Each named turn below is shown by a few rows before and after it. Which turns, in which order, take the first row of each later pair to the second? The first pair is answered.
turn H:
[  3  -1   1   4   3   5  -6   2  -1  12  -1  -3  -2   2   1   9   2   8
 -13  -3  -1 -11 -10   4  -4  -3  -7  -7   7 -13   3   9  -2  -6  -9   0
 -13   2  -4  -2  -5  -9  -5  -7   0  -9   0   0  -3  10   7   6  -1] |-> [  1   0   4   2   1  -1 -10   0   2  11  -1  -3  -4   4   2   7   0   9
 -10  -3  -2 -14  -9  -1  -4  -2 -12  -5   2 -15   4  11  -3  -5  -9   1
 -14   2  -8   1  -4  -5  -3  -6   2  -6   4   0  -2   7   3   4   0]
[  9  -3  -2  11   3   8   7 -14   8 -19  -4   9  -8  -9   0  -4  17   6
  -9 -13  -8  11  16  -8   1  -5  -6   2 -20  10   7  17  -7   5  -5  -3
  18  -6   1  -4  -3  16  -3  -3  -7   6   7   3  18   3   0   4   9] |-> [  8  -3  -3  11   5  11   8 -13   5 -19  -4  11  -6  -8   1  -5  17   5
  -9 -15  -7  14  17  -6   2  -4  -3   2 -17  13   8  15  -6   7  -3  -2
  22  -5   5  -3  -4  14  -6  -4 -10   5   7   3  16   4   3   5  11]
[  2  -1   1   4   7 -10  14  -1  12  -6  -3   4   1  -1  -1   3 -10   5
   0   2   8   6  -4   2   0  -1   1  -5   5   8  -4  -1   4 -12   1 -12
 -10  -5   4  -5  12   6   0  -6  -1   0  -4  -7  -1  -3   0   2  -6] |-> [  0  -2   2   3   4 -14  10  -2  12  -7  -1   3   0  -1  -1  -1  -9   8
   1   3   8   3  -2  -4   1  -1  -1  -3   2   7  -3   1   3 -13   3 -13
  -8  -4   0  -4  11   8   1  -3   2   1  -1  -8  -1  -4  -2   0  -7]
turn F:
[  0   5  -3  -2   0  23   3  -1  -5  10   6   0  14   7  -5   5   3  -7
  -7   7  -3  -5  -8  15  -5   3   7  -2  -1   6   2 -10  -6   6   4   3
  -5   8   6  -4  -1 -11  -6  -7 -15 -13  -3  -3   7  -4   9   1  -8] |-> [ -1   7   0  -3   0  15  -7   4  -5  13   7   0   9   9  -1  -3   4   2
  -5  11  -6 -17 -15  -1 -12  -4  -2  -3  -1  -7   9  -7  -9   3  -2   9
  -8  11  -9   5  -2  -8   2  -5  -7  -8   3  -5   5  -8   3  -4  -9]
[ -5  -5 -13   2 -11  -5  -3 -12   2  -8   5  -1  -1 -13   3 -11  -1  -2
   0  -3  -8  -3   8  -1   2   0   3   1   4   4  11  -6  23   9  17   8
  18   6  18  -2   4   2 -25   1  -8   0 -10  -4  -9   2   2   5   5] |-> [ -1  -4 -17   6  -5   4   0  -5   2  -3   1   1  -4 -14   0 -12  -3  -4
  -2  -2  -9  -6   0   6  -8  -9   1  -4  12   1  13  -7  20   4  12  14
  11   9  15  -2   8  -6 -21  -2 -13  -1 -17  -7  -8   4   4   8   2]
[  8   0   3   0  -7  13  17   1  14  -4  -8   3  -2 -10 -14   9   0 -11
  -8   3   0   6  -5   2  -7  -4 -11  -3  12   4 -16   3 -15 -14 -13  -8
 -19  -5   0 -20  10   0  11  -4   4   1 -15   3   7   1 -11   5 -12] |-> [  6   0   8  -3  -9  -1   6   1  16  -3  -4   2  -5  -7  -8   0   2   0
  -4   6  -1  -5  -7 -18  -8  -6 -20  -1   6  -8  -8   8 -18 -13 -15  -6
 -19  -2 -14 -12   8   9  17   1  13   4  -3   2   2  -4 -19  -2 -11]
[ -7  -3  -1  -8  -1  -3  -3  -9  -4  -1   6  -6   2   4   8  -4   8  -6
   7   8  -1   1   6  -6  11  11   5   1 -12  11 -13   0   9   7  -1  -1
  11 -11   9   8  -5   3  -5   7  -2  -3   4  -1  -3   2   5  -1   3] |-> [ -2  -1  -7   0   5  16   4   0  -4   4   0  -3   4   1   3   0   4 -15
   3   6  -1   5  -2  10   1   5   9  -5  -1  12 -12  -3   8   1  -6   4
   4  -8  13   2   0  -8  -4   1 -10  -6  -9  -4   1   6  11   3   0]
turn X:
[ -6  -5   9   1  -9 -25  16 -14  -3  -8  -1   2  13  -2 -14  15  -5  -8
  -2   3  -4   1   6   4  22  22   7  -2 -23  16 -13   7  -5   5  -1 -11
   2  -8   8  -7   4   7   1   8  -3  -3   6   2   1  -4  -3  -1 -10] |-> [-12  -1   0   0   6 -24   8   0 -22   6   5   0  16   4   0   2  -2   5
   4  -2   1  -6   1   4  19  12  26  -4 -15   6   1   6   6  17   7   1
  17   2  11  11 -10   3 -10   8  -1   1  11   3 -13  -5   6  -8  -1]
[  1   1  10  -6 -20 -11  -2  -8   5  -3   3   0 -13  -4  -9   2   8  -6
   0  10   6   0   7 -20   3   0 -26  -4  -8  -8   2   1   2   7   3   1
   3   0 -15   3 -10  12  15   5  11  12 -11   1  -1   6  -4   2  -4] |-> [ -3   1   8  -7 -17 -13  -4  -8  -2   1   6  -2 -13  -1  -3  -1  11  -1
   3   8   8  -3   7 -21   3   0 -20  -4  -8 -10   4   0   8  11   8   4
  10   3 -13  10 -15  11   9   7  12  14  -7   2  -7   4  -2  -1   1]
[  6  -9  -6  -3  -3  -1  -2   0   4 -21  -9  -3 -12 -13  11   9 -24 -11
 -12  -7   5   4   2   7   6   1  -3   5  -4  13  -3  -3  14  -3  -6  -7
 -14 -12   3 -22 -15   7 -11  10  -2  -8   4  -6   4   0   9  -7 -18] |-> [  1  -8  -8  -7   0  -3  -6   1  -4 -18  -3  -5 -10  -9  18   4 -20  -5
  -9 -10   7   3   4   4  10   3   6   6  -5  11   2  -3  20   7   3  -5
  -4 -10   9 -12 -24   8 -18  13   0  -5   9  -4  -4   1  13  -8 -12]
Pairs:
Each pair is 2 to 3 turns apart.
[  3  -5  -8   4   4   4   5   8   5  14  -6  -2   3  -8 -15  -8  -1   4
  13  -5   8   7  -3  26  -4 -14  12 -10  11  -6  -3  -1  -9  -1   1  12
   7  -9  -4 -10  -8 -28  -6  -6 -20   0 -12  -5  -4  33  19  -7   7] |-> [  5  -4   1   4  -3  -8  -3   6  16  11  -9  -2  -4  -7 -17 -10  -4   7
  13   1   4  -3  -7   2  -9 -18 -11 -11   5 -18   0   7 -21 -12 -11  12
  -4 -11 -26  -9  -1 -20  11  -4 -13   3  -7  -9   0  26   6 -12   0]  X, F
[ 14  10  -1   0   3  15   7   5   5  -7 -17  16  -2   0   5   6  -9   3
  -3   6  -9  15 -30   7  -5   0   5   8  26 -13 -14 -21  -3  -8  -4  11
 -26   6 -16  -2  15 -13 -11   3  -4  13  -8   2   7   8  -5 -14   0] |-> [  7   6  10 -13 -12 -15  -2 -12  12 -19  -9  13  -3   5  10   2  -7   9
   4   8  -8  14 -15 -20  11  15  -4  16   2 -12 -17 -15   0  -3   3  -2
 -17  -1 -23   3  10   6 -11  14   7  16  14   6   3   1 -16 -20   3]  H, F
[  0 -10 -10   3  18   3   1  14 -17   9   0   0   2   0 -10  -4  -8  10
   2   3   2   0  -5   9  -5   3  15   0  17   1  15   0  -7   5  -6   8
 -12  -5  -4   1 -10   2   3  -5 -13   1  -4   2   2  10  13 -15   1] |-> [ -6 -13  -5  -5   9 -15  -4   4 -16   2   6   0   3   5  -5  -6  -6  14
   7   4   3   2   7  -5   9  14  15   7   2   4  14   2   0  12   3  -2
  -3 -10  -2   5 -15  14  -4   3  -5   3  11   6  -2   7  10 -19   4]  F, F
[  3  -9   2   1  15   4  -5  12 -14  12  -9   4  -4   2  -7  -8  -1   8
  -8  -5  -7   4  -4   9  -3 -10   2 -11  12  -1   2   0   3   4   5  16
   8   5   1  -8   4 -10 -15   2 -12   1 -15  -8   2  -3   7  -6   2] |-> [ -3 -10   8  -7   6 -15 -13   1 -12   3  -1   3  -3   6  -2 -12   3  15
   0  -5  -6   2   7  -8  10   1  -1  -7  -3  -1   0   3   8  12  13   8
  17   2   1  -2  -1   2 -19  11  -4   3   1  -4  -5  -7   3 -10   6]  F, F
[  6 -13   1   2  -7  -7  23  -8   1  14 -12   1  -6  -1 -10  11  -1  -3
   5  -2   9   6  -9  13  -3  10   0  -6   0  11  -1   6 -19   4   9  -5
   0 -18  18 -13 -14  -2   0  -6  -2  -6  -3  13  13  12  -9   1   0] |-> [  4  -9   5  -1  -8 -20  10  -2   2  18 -10   0 -10   1  -6   1   0   8
   7   2   6 -10 -17  -9 -12   0 -12  -7  -1  -6   8  13 -24   0   3   2
  -5 -14  -3  -2 -15   4   8  -2   8   2   6   8  10   7 -18  -5  -1]  F, F
[-1  0 -8 -3  0  2 -4  2 -9 -2  5  0  2 -1  2 -8  9  2  1 -1  1  1  7  4
  1 -2 10 -2  1  0  0 -1  3  9  2  0  8  2  1  6 -6 -1 -6  2 -1  4  7 -2
 -4 -1  5  0  0] |-> [ 0  0 -9  0  1  6 -5  6 -9  0  3  0  2  1  2 -8  6  1  0  0  1 -1  1  3
 -4 -5  9 -3  4 -5  3 -2  1  7 -2  3  4  4 -1  7 -3 -3 -4  0 -2  5  4 -4
 -4  1  6  0 -1]  F, F
[  7  11   5   0  -8   5  -1   7   8  -6   6  -7   0  -7  -1  -3  -4   3
   1  -3  -1  13   7  -1   5   1   3   9 -10   1  -5 -13  -1   4   3 -12
  -1  -3  -4 -12   2   5   0  -5   5   1 -10  -5  11   8 -17  -1  -5] |-> [  6  13  -1   4   2  14  -1  18  -1   2   4  -6   0  -6   1  -7  -4   6
  -1  -5   1   9  -3   6  -3  -7  11   5   0  -3   0 -15   3   5   3  -3
   0   3  -1  -7   1  -2  -2  -7   2   2 -13  -7   9  10 -12  -1  -3]  X, H, F
[ -7   2   0  -4  -9  -4   1  -9  12 -18  -3   3   6  12 -10  -8   8   5
   6   2   1   3   6  -9   2   4   0  -5 -22  15 -12  -9  -7   4   0 -10
  -1  -6   5  11  -2   4   1   1   4   2   1   0   9  -4  -5   1 -11] |-> [ -1   6  -6   4   1  11   6   4  11  -8 -10   5   5   8 -15  -7   6   4
   1   3   0  -3  -8  -2 -12  -9  -3 -11  -6   7  -8 -10 -14  -4 -10   2
 -11  -2   0   7   3  -5   8  -7  -1   2 -11  -4  13   0  -4   4 -15]  F, F
